[-23  -1  46 -11  48  48 -19 -23  56] = G
[  8 -43  13  16  -2 -36   4  30 -55] = U
[-23  -1  46 -11  48 -41   3  49  14] = F
[-23  -1 -23 -11  48  48 -19 -23  56] = T
q: [-23  -1  46 -11  48  48 -19 -23  56] | G
miss F: [-41  14  48   3  -1  46 -11 -23] | [49]

[ 26   6  -4 -21  -5   8  -1  11 -41  -7 -32  15   5   5   7  35   9 -10
 -31   6 -25] -> N
[-16 -31 -15   6  50 -10 -16 -20  13  22  19  -3  -5 -54   7   9 -10 -10
   3  -3  -1] -> H
[ 40  -1 -15   6 -17 -10  -9 -30 -55  -1 -19   3   0  -9  -3   0  18 -30
 -31  16   8] -> J
[ 12  -1 -27  25 -17   8  -9 -30 -41   4  -7 -15  10 -24 -14  -9  -1 -30
 -31  16  16] -> R
[-16  29  -4   6   6 -27  21   1  26  16   6  -9  -5  -9  29 -27 -38  20
  36 -22   8] -> A
[-31  -1 -39  -3  17 -10  13  11  -1  -1  31  -9 -19  -9  18  -9 -28   0
  36 -22  -1] -> S
miss H: [ -3   9  -3 -15  -5  13 -54 -10 -16 -16   3 -31   6   7 -20  22  19 -10
  50 -10] | [-1]
q: [ 29  -4   6   6 -27] | A
miss A: [ 36   6  -5  29  -9  26 -27  20  29  -4 -22  21 -38  16 -27   8   6   6
  -9 -16] | [1]

[ 17   6  33  46   4  54  11  33 -17 -11 -14] -> V
[ 16   4  28  37  -4  42   8  32 -16 -12  -8] -> W
[ -4  -3 -11 -12  -5  -8 -12 -16   1   0   6] -> M
q: [ 32 -16] | W
miss M: [ -5 -12 -12   0   1   6  -4 -11  -8 -16] | [-3]
q: [37 -4] | W
q: [  8  32 -16 -12  -8] | W

[ 18  46  -7  38  11  28   1  52  43 -22  15  41  43 -18  25 -23 -32   7
  28  10  35]  D
[ 18  48  -7  38  11  28   1  52  43 -22  15  41  43 -18  25 -23 -32   7
  28  10  35]  Q
[ 11  28  39  52  46 -22  15  41  43 -22  15  41  43 -18  25 -23 -32  38
  28  10  35]  B
miss D: [-22  43  38  43  28 -18   1  35  25  52 -23  18  28  41  46  11  -7  15
   7 -32] | [10]
miss B: [ 28 -18  52  15 -23  39  38 -22  41 -32  25  28 -22  43  43  35  15  41
  46  11] | [10]
miss B: [-22  41  41  46  25 -23  15  43  15  52  28 -32  28  10  43  39  11 -22
  35 -18] | [38]
q: [ 18  46  -7  38  11  28   1  52  43 -22  15  41  43 -18  25 -23 -32   7
  28  10  35] | D

[ -4  20 -18 -10  18   0  19   6 -34   2   1 -25   0 -25  -2  -2 -14  29
  24 -12 -13 -17] -> Y
[ -1  27  13 -41  20  16  -1   6 -36   6   6   8  40  -5  -6  -2 -14   9
  -4  -1 -10   9] -> L
[ -1  27  13 -41  -3  16  -1   6 -36   6   6   8  40  -5  -6  -2 -14   9
  14  -1 -10   9] -> C
miss L: [ -1  -2  -6   9  27 -36 -41  -1  13  -4   9  40   8   6   6  16 -10  -1
 -14  -5   6] | [20]
miss C: [-10   6  40  -3  -1   6 -41  -1   9  13   6  -5 -36  27  14   9 -14   8
  -1  -6  16] | [-2]
miss C: [ -5   9  14 -10   6  -1   6   9  40  16   8  27 -36 -14  -2  -3   6  -1
  -6  13  -1] | [-41]
q: [-41  20  16  -1   6] | L
miss C: [ -1  13  40  -1  -5  -3  -2   8  -6   9 -41   6   9 -36  27  -1   6 -10
  14   6 -14] | [16]
q: [  6 -34   2   1 -25   0 -25  -2] | Y

[ -1 -22  36 -40 -12]  E
[-20 -24  -3  -7  39]  X
[-22  36  -1 -37 -19]  P
q: [-24  -3  -7  39] | X
q: [-22  36  -1] | P
miss E: [ 36 -22  -1 -12] | [-40]
miss E: [-22  -1  36 -12] | [-40]
miss E: [ -1 -22 -12 -40] | [36]

[ -5   0  -5  11  13  -2  -4  -4 -21  12 -11  -9 -12   8 -11  12  13  13
 -15  -7  -5 -10   0 -30  -5   0  -5  14  -6  14] -> tugop
[ 13   7  -7   6  -3 -12   0   8   3   5 -12   2 -14   8 -10  34  -7  12
  15  -7  -5   0  10 -15  -6  -1 -14  10 -15  24] -> gavog
[  4   0   0  23  17 -24  -3 -27 -21  16  -4 -14   5  27 -33   0  30  14
 -34 -26   1  -9  25 -41   9   6 -12  27  -8  -4] -> nuv
[ -3   7   0  -9  13  -2  -4  -4 -21  12 -11  -9 -12   8 -11  13  13  12
 -15  -8  -5 -10   0 -30  -5   0  -5  14  -6  14] -> loto
[  8  -9   4 -12   6 -10   7  13  18   4  -6   4 -26  11 -24  50 -24  14
  14  -7   0  -6  11 -30 -13   5 -29  24 -16  31] -> Resis
[  4  -9   8   5  -2 -12   0   9   5   6 -12   0 -17   7 -11  38 -11  13
  16  -6  -5  -1   7 -19  -8   2 -20  13 -16  26] -> bofut
[ 16  -9   8  -4  12 -18  10   7  18   4   0  13 -23  20 -26  45 -26  13
  17 -16  -1  -1  12 -32  -3 -10 -26  15 -17  39] -> Diga
[  4   3   0  25  17 -24  -5 -28 -22  15  -3 -14   6  26 -36   0 -33  16
 -34 -26   3  -8  25 -43  10   8 -12  28  -9  -3] -> Fala
[  0 -10  -7   4   8 -15   3  -7   9  19  -5 -14   0  16 -22  -2  14   6
 -29 -12  -9 -15  23 -22  -6  17   2  23   9   3] -> rele
[  9  -1  -5   3   1  -9   0   6   0   3  -8   2 -12   8  -6  24  -6   7
  10  -5  -4   0   8 -12  -4  -4  -8   6 -10  20] -> fif
miss Fala: [  0  17  26 -34  25 -14  15   0  -8 -22 -33   4  -3 -36 -28   8 -12  -5
  -3   3  16  10  -9   3 -43  28  25 -24 -26] | [6]
miss Fala: [ 25 -22   4  28   3  -9  10   0  16  26  -5 -14 -28 -43  -3 -33  25 -34
 -12 -26   6   0  -3  -8   3  15  17 -36   8] | [-24]
q: [ 8 -9  4] | Resis
q: [  6  -3 -12] | gavog
miss rele: [-29  -6  17  -2   2 -10 -22  23   3   0   3  16  -7   8  14   6  23  -9
 -15  -7 -14   0   9   4  19 -22   9 -12 -15] | [-5]
q: [ -3   7   0  -9  13  -2  -4  -4 -21  12 -11  -9 -12   8 -11  13  13  12
 -15  -8  -5 -10   0 -30  -5   0  -5  14  -6  14] | loto
miss Fala: [  4 -26  25  15   0   3 -36  -3 -33   6 -14 -22  -5   3  26  17   0  10
  -9 -24 -12  28   8  -3  -8 -43  25  16 -28] | [-34]

[ 13  16  16  15  15  18  13  16  16 -28  16 -22  19  15  18 -26  17  16
  16] = Doki
[-26  10  11  11 -28  11 -26  11  12  24  10  26 -40  11  11  23  11  10
 -32] = zut
[ -1 -38  18 -19  29 -25  27 -19 -22  23 -21  15  37 -19 -24  20 -22 -20
  29] = zul
[-26  18  19  18 -28  23   1  19  20  -6  19   0 -38  18  21  -4  20  19
 -29] = dokes
[-25 -20 -21  22 -27 -19 -24 -21 -17  27 -20  21 -35 -20 -19  24 -18 -20
 -27] = para
[-13 -22 -23 -23 -15 -26 -13 -23 -23  27 -23  16 -15 -22 -26  23 -24 -22
 -11] = tika
[ 25 -27 -19 -20  26 -17  26 -19 -18 -26 -17 -37  37 -18 -18 -31 -17 -18
  31] = dep
q: [-21 -17  27] | para
miss dep: [-31 -27 -37  31  26 -17 -19 -18  25  37 -20 -17  26 -18 -17 -18 -18 -19] | [-26]
miss para: [-20 -21 -20 -24 -27 -27 -18 -17  27 -20  24 -21 -19 -20 -19  22 -35 -25] | [21]
miss dokes: [ 19  19  21  23 -26  18 -38 -29  20  18  19  18 -28   1  20  -4  19  -6] | [0]
q: [  0 -38  18] | dokes

[ -2  -3 -34  28] = Mak
[-27  14  10  29] = Vupi
[ -7 -12  18  17] = fuvo
[36 -7 24  3] = lebu
[ 13 -14 -11   4] = Befe
[-4  4 -5  9] = dutes
[21  5 -8  2] = Gis
[40  3  2  0] = Fadu
[-5  2  5 21] = pak
[20 19 10 29] = Dineg
miss Gis: [ 2  5 -8] | [21]
miss Mak: [28 -3 -2] | [-34]
miss fuvo: [-12  18  -7] | [17]
miss Vupi: [ 14 -27  10] | [29]
q: [20 19 10 29] | Dineg

